0: array([ 0.27, -0.05,  0.74, -0.92,  1.09, -1.05,  0.14, -0.90, -0.57, -0.17,  0.29, -0.78])
1: array([ 1.05, -2.08,  0.31,  0.18,  0.24, -0.17,  0.85,  0.09, -1.44,  0.40,  0.71, -0.13])
2: array([-0.27, -1.49,  0.60, -0.69,  0.31, -0.65,  0.32, -0.59, -0.89,  0.64,  0.26, -0.12])
3: array([-0.74,  2.50,  1.11,  0.76,  0.53, -0.63, -1.36, -1.74,  0.92, -0.13, -0.38, -0.09])
4: array([ 1.41, -2.50,  1.13,  0.78,  0.64, -0.15,  0.75, -0.44, -1.46,  0.67,  0.89, -0.18])
5: array([ 1.77, -3.94,  0.36,  0.70, -0.09, -0.13,  1.63,  0.78, -2.28,  0.08,  1.18, -0.65])
6: array([ 0.19, -0.77, -1.77, -0.20, -1.74,  0.83,  0.69,  1.89,  0.19, -0.46, -0.67, -0.03])
7: array([-0.94, -2.81,  0.88, -0.28,  0.33, -0.69,  0.91, -0.62, -1.15,  0.53,  1.47,  0.48])
8: array([ 0.48, -1.42,  0.73,  0.72,  0.06, -0.28,  0.24, -0.39, -0.69,  0.46,  0.42,  0.08])
9: array([ 1.90, -3.37,  0.32, -0.14,  0.46, -0.07,  1.56,  0.73, -1.67,  0.16,  1.05, -0.67])
10: array([-0.92, -1.89, -2.37, -1.49, -1.89,  0.50,  1.29,  2.48, -0.35, -0.66, -0.11,  0.35])
11: array([ 0.08, -1.26, -0.69, -1.63,  0.23, -0.68,  0.88, -0.10, -1.54, -0.39,  0.47, -0.41])
12: array([-0.51, -1.22, -1.31, -0.44, -1.20,  0.17,  0.79,  0.82, -0.41, -0.80,  0.19,  0.13])

array([ 1.26, -0.97,  0.67,  1.00,  0.03,  0.43,  0.22,  0.55,  0.12,  0.54, -0.02, -0.14]) 8 1 4 2 0
array([-0.65,  0.70, -0.52,  0.07, -0.32,  0.50, -0.48,  0.09,  0.63, -0.05, -0.37,  0.36]) 12 6 8 3 0
array([ 0.99, -0.77,  0.99,  1.54,  0.18,  0.29, -0.02, -0.38, -0.15,  0.76,  0.35,  0.34]) 8 4 1 2 0
array([-0.81,  2.16, -0.13, -0.07,  0.14,  0.33, -0.76, -0.35,  1.65, -0.41, -0.31,  0.38]) 3 0 12 8 2
array([-0.59,  3.24,  1.33,  0.43,  1.16, -1.05, -1.41, -1.99,  0.95, -0.30, -0.17, -0.40]) 3 0 8 2 11
array([ 0.63, -0.96, -2.06, -0.19, -1.62,  0.94,  0.79,  2.36, -0.20, -0.54, -0.58, -0.10]) 6 12 10 11 1
array([-0.94,  0.14, -0.56, -0.91, -0.27, -0.09,  0.04,  0.16,  0.26, -0.28, -0.12,  0.07]) 12 2 0 11 6
array([-6.62,  9.90, -5.06, -4.67, -2.11, -0.45, -3.27,  0.16,  4.79, -3.70, -3.77,  0.08]) 3 6 12 10 0
array([-0.37,  1.89,  0.88,  0.20,  1.00, -0.56, -0.64, -1.23,  0.60, -0.26,  0.38,  0.02]) 3 0 8 2 11
array([-3.91,  8.47, -2.74, -2.35, -0.89, -0.24, -2.67, -0.08,  3.60, -2.15, -2.57,  0.13]) 3 6 0 12 10
array([-1.79,  4.93, -0.81, -0.71, -0.22, -0.09, -1.71, -0.54,  2.42, -1.12, -1.51, -0.12]) 3 0 6 12 2
array([ 0.52, -0.28, -0.15,  0.06, -0.15,  0.05,  0.18,  0.17,  0.00, -0.14, -0.10, -0.11]) 8 2 12 0 1
array([-1.19,  1.59, -0.35, -0.77,  0.08,  0.07, -0.60, -0.28,  0.98, -0.05, -0.31,  0.48]) 3 0 12 2 8
array([-0.45,  0.64,  0.19, -1.05,  0.86, -0.78, -0.02, -0.24,  0.02, -0.54,  0.18, -0.85]) 0 2 11 8 3
array([-1.10,  1.72, -0.40,  0.18, -0.60,  0.61, -1.01, -0.20,  0.97,  0.40, -0.96,  0.72]) 3 12 6 0 8
array([ 1.86,  0.16,  0.55,  2.01, -0.25,  0.31, -0.17,  0.22, -0.22,  0.24, -0.31, -0.29]) 8 1 4 0 2
array([ 1.04, -0.39,  0.43,  1.11, -0.15,  0.17, -0.01, -0.03, -0.32,  0.15, -0.13, -0.20]) 8 1 2 4 0
array([ 0.99, -0.06,  0.51,  0.97,  0.24, -0.01,  0.11, -0.19, -0.18, -0.10,  0.41, -0.11]) 8 0 1 2 4
